One turn moves every row onto another: examples first, then more rows asked
Fupa: 74	-19	87	1	-135	137	-7	-165	9	40	157	388	-163	-40	85	49	4	299	-37	9	76	-292	-145	151	-127	53	150	59	91	-28	-52	-298	31
Liki: -11	-7	122	-280	7	-92	-222	-57	-114	24	66	164	46	225	362	158	53	200	64	45	-323	41	-18	-105	-149	89	75	156	-188	-62	-295	94	117
Vigu: 100	58	-49	257	-89	226	126	-16	-50	53	23	-170	22	-116	-6	85	-8	78	124	23	-7	-259	-200	353	-10	-18	-158	123	-81	-209	93	-372	-170
pona: 256	184	-9	-12	93	59	26	96	-63	122	89	17	18	146	-140	124	196	-108	139	77	-280	-193	-102	-35	400	159	-227	-303	-82	-135	178	-491	-120
gavef: 183	-50	-119	-70	123	94	51	-24	-69	147	241	-298	298	-20	-86	250	0	-252	365	-40	-292	-52	-212	-31	-31	250	-289	-16	-178	49	211	92	-181
rari: -119	-225	-105	-159	300	-445	-143	249	-51	-95	7	-192	89	169	51	219	222	-232	-22	163	-158	24	91	-151	75	35	-99	28	-2	197	3	88	98
mobo: -109	-273	54	-369	142	-286	-244	-36	81	-5	153	278	-34	94	136	131	36	67	-72	66	-85	-144	113	-95	-157	183	185	-144	31	31	-60	178	236
boti: -171	9	-46	66	-3	52	309	-53	-179	-11	-78	229	-72	57	-229	-222	-262	-431	17	117	-139	70	107	-54	-230	175	-331	-3	69	172	49	150	54
tezor: 3	-217	-194	-89	141	-41	293	95	-17	-79	321	-204	327	-155	-126	91	-65	-260	261	47	-96	-136	15	-43	16	337	-42	-17	-161	31	190	203	-285
lefin: -150	-212	325	-198	-142	-8	-338	177	166	13	-10	112	150	93	325	270	6	175	-171	-28	-196	-139	135	121	-80	67	-11	-127	110	-46	107	-39	126
napez: -87	103	68	47	-171	189	99	-43	-182	86	-147	99	-38	171	-180	-79	-278	-381	173	66	-251	191	101	95	-192	-20	-469	58	23	94	116	22	64
Mit: 117	-72	-220	213	97	41	92	6	42	155	73	-99	-116	-166	-256	-6	4	61	23	-74	36	-426	-41	172	-60	45	-55	-400	212	-99	178	-193	-8
lazuk: -191	-217	322	-253	-27	-11	-288	161	103	10	-49	71	192	156	366	204	84	194	-153	-30	-244	-135	173	135	-80	63	-38	-100	43	-117	-11	77	158
gon: 92	65	-74	-89	98	-34	169	287	-3	-25	109	50	-44	130	-196	14	26	-14	165	124	-138	-232	168	83	443	89	36	-431	-132	-99	95	-368	-277
Zavur: -149	-10	-57	64	6	-6	372	-52	-231	-42	-29	136	-122	-23	-276	-156	-252	-444	69	94	-164	25	119	-131	-210	189	-335	7	68	178	-42	51	-47
vedo: 58	-18	48	40	-234	93	10	-47	-13	22	189	351	-140	-47	70	-52	-6	398	-40	-33	9	-294	123	112	-96	-6	217	-97	203	-112	-68	-211	18
kisu: 190	91	-378	204	-86	-41	190	-116	-178	-19	257	36	-130	-161	-198	-136	-28	57	243	53	-22	-208	23	9	-1	11	131	44	-12	-202	-68	-199	-115
gal: -206	-102	59	25	-14	73	275	181	-54	26	-173	-31	-137	59	-303	-73	-371	-344	91	60	-144	-17	259	154	-156	-29	-359	-246	115	183	78	37	-111
Kifet: 106	72	-62	-21	216	0	299	108	-65	-88	121	147	3	34	-78	7	174	-138	22	200	-84	-255	-149	-49	358	335	-32	-134	-210	-51	43	-397	-252
nagon: -12	59	141	-165	-115	-39	-196	-33	-129	-10	83	182	100	164	438	126	31	246	4	23	-338	31	-29	-179	-139	142	70	167	-127	-39	-262	34	34
kenu: -93	-219	4	-343	98	-285	-228	-12	75	6	161	315	-129	82	144	152	-87	138	-33	61	-67	-131	39	-169	-191	189	242	-199	18	139	-85	104	139
los: -68	95	115	66	-191	179	138	-6	-215	82	-109	-19	-49	95	-214	1	-270	-426	204	53	-300	136	115	61	-134	-28	-528	68	45	62	99	-80	-36
bagak: -222	-60	43	31	-42	133	249	145	-42	22	-197	68	-66	127	-221	-147	-371	-282	54	65	-132	82	228	213	-204	-42	-334	-210	84	176	96	128	-21
duza: -160	-201	8	-116	204	-332	-136	375	-45	-123	-68	-303	174	195	149	217	228	-151	-31	140	-245	23	173	-25	147	-41	-146	44	-3	103	17	58	40
kazap: 136	66	95	48	-142	158	-94	-122	-14	166	94	287	-178	41	85	38	15	422	-30	-105	-53	-290	-81	121	-165	-6	73	-178	182	-39	-80	-261	86
zofaz: 76	-134	-120	-58	63	62	124	232	8	94	200	-392	317	-14	-131	132	-113	-81	352	-104	-306	-96	149	66	38	129	-155	-325	-65	-11	198	196	-266
Kuzok: -59	-94	-73	-127	211	-363	-168	248	-153	-68	-44	-265	115	252	135	209	239	-147	85	151	-285	100	76	-168	97	-37	-143	124	-72	135	-105	68	60

kazap moves to -> Fupa
Vigu moves to -> kisu
Now find these:
Zavur moves to -> gal
napez moves to -> boti
Kifet moves to -> gon
gavef moves to -> tezor
duza moves to -> Kuzok
kenu moves to -> lefin
mobo moves to -> lazuk

One turn moves every row onto another: examples first, then more rows asked
nale: 243	78	-72	156	-212	-191	-180	80	-48	178	-48	117
bubiv: 144	-41	-46	67	-144	-12	-268	24	117	325	49	-90
rulo: 34	-257	-347	-246	-58	178	134	13	-60	-252	70	-199
befuv: -49	-194	-142	-153	169	-80	339	-50	63	-248	30	54
Nivi: 96	71	85	9	-244	82	-137	-58	-49	271	19	-205
Favus: 175	-32	-5	79	-123	-45	-253	-1	179	279	46	-77
Fek: -157	-270	-185	88	154	46	-62	226	-105	-298	150	-43
sota: 163	-48	-21	234	-287	-192	31	75	-134	232	-128	-146
nasuk: 150	-109	-73	292	-198	-176	88	72	-14	244	-109	-271
bepa: 223	-48	86	6	-302	-95	-34	48	85	210	-177	-109
pini: 238	-9	73	45	-287	-60	-28	-7	119	194	-184	-74
Mebi: -391	-80	-124	-198	95	-16	-12	187	19	-172	14	56
gitut: 283	38	-43	69	-115	-236	-185	58	-102	209	189	-93
nada: -348	-142	-134	31	239	-32	113	-31	161	-198	-37	-147
nefe: 139	-206	-320	-176	59	121	91	-93	48	-338	24	-234
garu: -215	135	-409	-122	155	-106	40	-148	27	-258	5	-31
div: 269	73	-24	-97	193	-151	227	-113	-22	-157	167	-165
fupav: -169	-251	-234	-123	30	79	-109	300	-67	-149	250	-64
negi: -165	-100	-376	-70	-168	-124	11	314	-222	-227	-26	-2
rakuv: -143	52	-288	-27	-37	-67	-67	-4	-78	-443	-225	-179
Getog: 307	74	-85	73	-30	-310	-86	32	-131	126	207	-122
gor: 33	168	72	19	-133	114	-140	-123	-76	213	89	-244
Nugup: -85	-251	-201	212	221	17	-68	82	-3	-352	43	-87
Tatu: -213	74	-433	-185	80	-84	109	-158	-10	-194	-12	47
bebak: 101	-65	-20	287	-203	-163	142	21	-126	204	-162	-242
kuru: -163	-80	-454	-323	-4	-180	100	114	6	-150	-1	18
mon: -411	-146	-183	-30	204	-124	76	10	143	-155	-37	-109
geruv: 227	76	-95	180	-198	-219	-172	39	15	185	-79	82
zibi: 15	-145	-230	-101	166	-94	361	-93	60	-287	-12	-6
foseb: 348	132	4	-4	-103	-277	-99	59	-67	84	173	-122
petad: -174	-294	-277	-126	56	80	288	125	9	-99	0	108
mogu: -120	-102	-114	304	203	-221	143	1	54	7	-58	-345
Fuz: -93	-221	-226	-261	-210	184	172	199	-96	-171	-12	-144
gevum: 31	192	30	129	-190	148	-144	-83	-72	219	39	-154
fes: -136	325	-248	67	38	65	45	-252	-112	-42	-70	-185
vem: -217	-17	-325	-103	-139	-105	-24	150	-173	-377	-152	-158

fupav moves to -> negi
Tatu moves to -> befuv
Now find these:
vem moves to -> rulo
Nugup moves to -> rakuv
kuru moves to -> petad
pini moves to -> Favus
mogu moves to -> fes
bepa moves to -> bubiv
Nivi moves to -> gitut
nada moves to -> garu
foseb moves to -> nasuk
gor moves to -> Getog

